128 stands for zero in the data rows.
Here is a table of points, one per row:
np.array([137., 193., 135., 117., 102., 109., 174., 169., 87., 106.,
          129., 88., 167., 151., 159., 107., 169., 132., 206., 115.,
          114., 112., 108., 170., 113., 107., 180., 175., 140., 124.,
          108., 115.])
np.array([118., 153., 116., 126., 118., 166., 110., 170., 196., 151.,
          163., 155., 104., 93., 98., 155., 128., 82., 166., 158.,
          92., 103., 127., 201., 63., 134., 105., 159., 114., 104.,
          135., 64.])
np.array([114., 139., 212., 149., 116., 88., 108., 49., 137., 173.,
          190., 199., 143., 149., 105., 150., 147., 117., 89., 164.,
          146., 86., 156., 155., 142., 103., 135., 119., 126., 144.,
          145., 86.])
np.array([74., 168., 108., 144., 193., 141., 132., 117., 147., 180.,
          124., 127., 179., 106., 126., 119., 122., 104., 147., 132.,
          119., 116., 161., 71., 153., 144., 105., 91., 213., 207.,
          125., 120.])
np.array([176., 122., 96., 121., 137., 78., 127., 178., 126., 150.,
          102., 168., 80., 73., 176., 130., 110., 187., 141., 100.,
          137., 99., 152., 182., 180., 124., 90., 113., 142., 92.,
          143., 116.])
np.array([101., 62., 95., 79., 90., 123., 123., 84., 129., 156.,
          124., 106., 107., 118., 142., 137., 170., 173., 123., 121.,
          143., 174., 150., 140., 142., 95., 115., 172., 131., 96.,
          99., 138.])
np.array([75., 148., 142., 87., 91., 166., 171., 121., 141., 68.,
          153., 161., 88., 119., 131., 153., 136., 207., 120., 95.,
          134., 129., 156., 146., 100., 159., 113., 117., 118., 123.,
          99., 153.])
np.array([52., 85., 155., 135., 104., 203., 105., 95., 136., 135.,
          117., 85., 127., 144., 158., 72., 118., 149., 154., 158.,
          160., 129., 116., 178., 105., 173., 106., 163., 119., 179.,
          84., 183.])
np.array([140., 102., 87., 68., 86., 129., 199., 114., 134., 139.,
          169., 119., 165., 183., 97., 80., 57., 129., 89., 114.,
          161., 145., 88., 96., 119., 89., 155., 180., 123., 144.,
          135., 152.])
np.array([121., 127., 110., 143., 95., 168., 111., 96., 54., 98.,
          111., 159., 147., 111., 113., 114., 145., 139., 108., 110.,
          185., 145., 171., 136., 135., 72., 82., 183., 103., 161.,
          105., 155.])
np.array([100., 148., 182., 186., 144., 102., 74., 104., 188., 146.,
          111., 130., 71., 109., 101., 182., 109., 127., 145., 130.,
          142., 186., 111., 100., 125., 144., 182., 118., 129., 132.,
          147., 200.])
np.array([143., 102., 115., 197., 137., 127., 126., 136., 108., 125.,
          132., 91., 120., 88., 149., 106., 123., 168., 62., 121.,
          85., 140., 113., 113., 46., 131., 116., 127., 139., 137.,
          94., 160.])
np.array([166., 130., 106., 129., 160., 140., 156., 92., 109., 115.,
          187., 81., 77., 165., 121., 90., 170., 98., 163., 133.,
          120., 105., 156., 157., 89., 161., 77., 141., 165., 82.,
          73., 166.])
np.array([106., 152., 115., 122., 157., 89., 149., 120., 115., 214.,
          140., 169., 209., 129., 100., 133., 144., 123., 149., 98.,
          86., 121., 129., 64., 148., 154., 37., 97., 118., 126.,
          154., 79.])
np.array([123., 136., 94., 122., 92., 132., 81., 122., 125., 124.,
          134., 76., 90., 95., 114., 129., 120., 105., 151., 69.,
          128., 122., 55., 200., 152., 83., 160., 62., 133., 162.,
          146., 158.])
np.array([90., 93., 93., 121., 145., 109., 98., 123., 89., 88.,
          78., 168., 123., 147., 76., 99., 92., 137., 119., 86.,
          43., 150., 144., 132., 123., 180., 120., 89., 145., 125.,
          70., 112.])
np.array([112., 104., 129., 34., 133., 117., 101., 127., 164., 136.,
          112., 132., 153., 99., 145., 75., 89., 132., 78., 143.,
          91., 146., 117., 96., 108., 148., 118., 108., 162., 130.,
          99., 114.])
np.array([130., 124., 219., 137., 172., 66., 149., 103., 145., 91.,
          111., 79., 160., 124., 125., 187., 78., 106., 115., 94.,
          170., 142., 129., 156., 127., 149., 114., 80., 136., 88.,
          123., 84.])
np.array([167., 130., 108., 110., 108., 145., 87., 179., 85., 152.,
          194., 147., 148., 125., 149., 160., 125., 122., 145., 219.,
          123., 80., 135., 158., 91., 119., 181., 102., 148., 139.,
          142., 125.])
np.array([125., 127., 109., 110., 144., 107., 130., 117., 138., 105.,
          110., 72., 121., 155., 105., 164., 135., 164., 91., 158.,
          130., 146., 162., 127., 155., 169., 34., 142., 138., 202.,
          131., 122.])
np.array([171., 168., 163., 111., 105., 82., 156., 137., 116., 157.,
          111., 142., 179., 116., 138., 158., 115., 119., 104., 145.,
          137., 93., 145., 113., 94., 183., 142., 140., 79., 152.,
          75., 143.])
np.array([119., 87., 201., 103., 85., 165., 99., 112., 104., 175.,
          150., 120., 87., 149., 72., 124., 146., 138., 118., 87.,
          136., 52., 205., 110., 126., 122., 117., 125., 163., 94.,
          146., 155.])
np.array([109., 92., 105., 134., 142., 84., 75., 176., 120., 145.,
          91., 147., 125., 150., 164., 191., 135., 58., 168., 129.,
          149., 93., 92., 138., 123., 120., 135., 204., 116., 147.,
          144., 112.])
np.array([104., 115., 151., 178., 99., 137., 122., 167., 128., 79.,
          190., 94., 151., 98., 138., 69., 71., 117., 87., 121.,
          84., 112., 134., 122., 200., 160., 104., 150., 150., 109.,
          133., 141.])
np.array([158., 125., 165., 70., 156., 94., 182., 128., 90., 85.,
          148., 114., 143., 87., 100., 85., 137., 124., 151., 132.,
          87., 148., 154., 91., 94., 161., 151., 180., 106., 141.,
          181., 138.])
np.array([148., 84., 133., 99., 121., 93., 143., 172., 131., 135.,
          122., 171., 133., 136., 147., 121., 166., 96., 172., 122.,
          141., 111., 86., 178., 155., 148., 158., 88., 89., 151.,
          135., 127.])
np.array([109., 108., 146., 118., 113., 185., 170., 134., 99., 127.,
          118., 125., 124., 86., 148., 139., 134., 91., 119., 140.,
          95., 165., 84., 66., 134., 97., 119., 107., 168., 127.,
          71., 124.])
np.array([113., 89., 153., 110., 136., 103., 137., 101., 107., 111.,
          121., 135., 66., 87., 157., 82., 108., 98., 116., 106.,
          76., 124., 127., 57., 152., 128., 145., 157., 144., 183.,
          111., 93.])
np.array([155., 166., 137., 134., 92., 128., 117., 86., 186., 143.,
          138., 105., 59., 215., 127., 141., 153., 147., 100., 128.,
          73., 130., 173., 137., 141., 111., 116., 143., 102., 174.,
          112., 128.])
np.array([122., 120., 72., 156., 103., 49., 148., 107., 153., 135.,
          135., 129., 150., 107., 128., 135., 97., 160., 208., 174.,
          104., 91., 131., 93., 156., 105., 145., 99., 89., 113.,
          167., 110.])
np.array([125., 150., 81., 113., 138., 161., 142., 216., 94., 113.,
          132., 91., 122., 125., 119., 157., 107., 158., 148., 123.,
          133., 141., 168., 134., 116., 87., 205., 168., 136., 127.,
          138., 99.])
np.array([176., 169., 123., 127., 114., 152., 159., 175., 78., 161.,
          100., 151., 95., 148., 158., 74., 90., 85., 175., 126.,
          141., 148., 113., 156., 151., 150., 160., 165., 90., 142.,
          183., 79.])
np.array([116., 153., 143., 169., 95., 102., 145., 108., 135., 91.,
          64., 158., 123., 158., 100., 149., 147., 72., 87., 183.,
          102., 155., 92., 107., 156., 99., 104., 115., 160., 88.,
          139., 159.])
np.array([122., 107., 111., 114., 126., 138., 133., 128., 137., 76.,
          178., 161., 68., 151., 122., 137., 102., 93., 115., 141.,
          188., 174., 142., 112., 136., 148., 88., 106., 74., 143.,
          87., 208.])
np.array([118., 189., 145., 144., 150., 43., 133., 101., 164., 146.,
          99., 130., 153., 122., 165., 121., 97., 101., 106., 117.,
          179., 131., 133., 105., 77., 97., 86., 110., 120., 110.,
          130., 130.])
np.array([96., 159., 87., 109., 116., 131., 111., 132., 124., 133.,
          158., 125., 68., 120., 132., 116., 168., 69., 82., 193.,
          164., 83., 114., 169., 117., 108., 180., 97., 122., 90.,
          170., 85.])
np.array([121., 130., 126., 149., 150., 118., 113., 175., 113., 144.,
          77., 163., 162., 170., 148., 154., 95., 138., 129., 147.,
          94., 86., 122., 137., 115., 107., 142., 97., 113., 126.,
          142., 147.])
np.array([114., 134., 135., 166., 163., 118., 69., 78., 155., 85.,
          168., 151., 105., 164., 112., 168., 154., 142., 100., 143.,
          158., 207., 76., 124., 138., 152., 164., 98., 145., 90.,
          109., 103.])
Along one direction, these points spread out more than along any other. Take the direction at right angles to it along which they spread out most. Go by this last direction. For each point below, how far along it does it lie, from 0 to 99? The average is 50, and the first point in the table lies past the average. One standard deviation of the points above along it is 16.
np.array([136., 79., 116., 144., 132., 175., 118., 144., 169., 87.,
          122., 98., 150., 157., 123., 77., 174., 154., 108., 73.,
          143., 125., 123., 124., 131., 127., 121., 143., 118., 124.,
          152., 170.]) 67
np.array([172., 148., 106., 134., 175., 204., 83., 105., 102., 105.,
          110., 111., 99., 103., 127., 131., 95., 141., 194., 134.,
          122., 92., 70., 136., 148., 69., 146., 96., 66., 99.,
          100., 146.]) 61
np.array([161., 203., 135., 124., 112., 173., 133., 91., 138., 156.,
          117., 124., 159., 145., 140., 176., 108., 125., 89., 108.,
          94., 110., 102., 104., 145., 165., 183., 165., 134., 113.,
          142., 117.]) 44
np.array([131., 151., 112., 78., 131., 122., 101., 103., 153., 101.,
          97., 115., 116., 150., 108., 124., 189., 153., 140., 113.,
          181., 106., 123., 49., 145., 153., 94., 154., 162., 150.,
          137., 170.]) 51
np.array([127., 74., 126., 187., 95., 150., 109., 123., 153., 126.,
          165., 119., 144., 104., 155., 131., 135., 83., 142., 73.,
          115., 177., 170., 105., 99., 132., 112., 98., 120., 159.,
          152., 98.]) 47
np.array([187., 144., 128., 163., 113., 137., 175., 224., 121., 161.,
          95., 121., 100., 101., 60., 57., 134., 156., 148., 126.,
          197., 89., 88., 143., 150., 89., 154., 147., 103., 162.,
          109., 85.]) 64
np.array([106., 121., 133., 190., 137., 113., 122., 33., 137., 123.,
          90., 137., 133., 186., 126., 129., 105., 166., 134., 145.,
          167., 113., 101., 68., 101., 158., 119., 107., 184., 121.,
          126., 82.]) 28
np.array([32., 134., 110., 116., 190., 123., 169., 130., 105., 138.,
          135., 113., 126., 189., 125., 116., 139., 166., 95., 110.,
          131., 117., 152., 92., 139., 124., 114., 109., 60., 107.,
          131., 133.]) 47
np.array([143., 89., 123., 137., 181., 109., 182., 151., 131., 166.,
          161., 141., 127., 137., 155., 128., 113., 151., 168., 142.,
          108., 138., 93., 188., 95., 77., 120., 125., 165., 142.,
          195., 153.]) 51
np.array([154., 160., 164., 115., 151., 147., 76., 159., 136., 158.,
          126., 154., 133., 113., 186., 94., 176., 130., 169., 154.,
          135., 190., 142., 164., 158., 50., 161., 93., 65., 113.,
          141., 127.]) 51
np.array([166., 121., 123., 132., 143., 161., 203., 79., 172., 118.,
          66., 106., 182., 102., 122., 151., 162., 107., 93., 160.,
          134., 99., 175., 132., 150., 177., 191., 125., 124., 112.,
          131., 128.]) 44
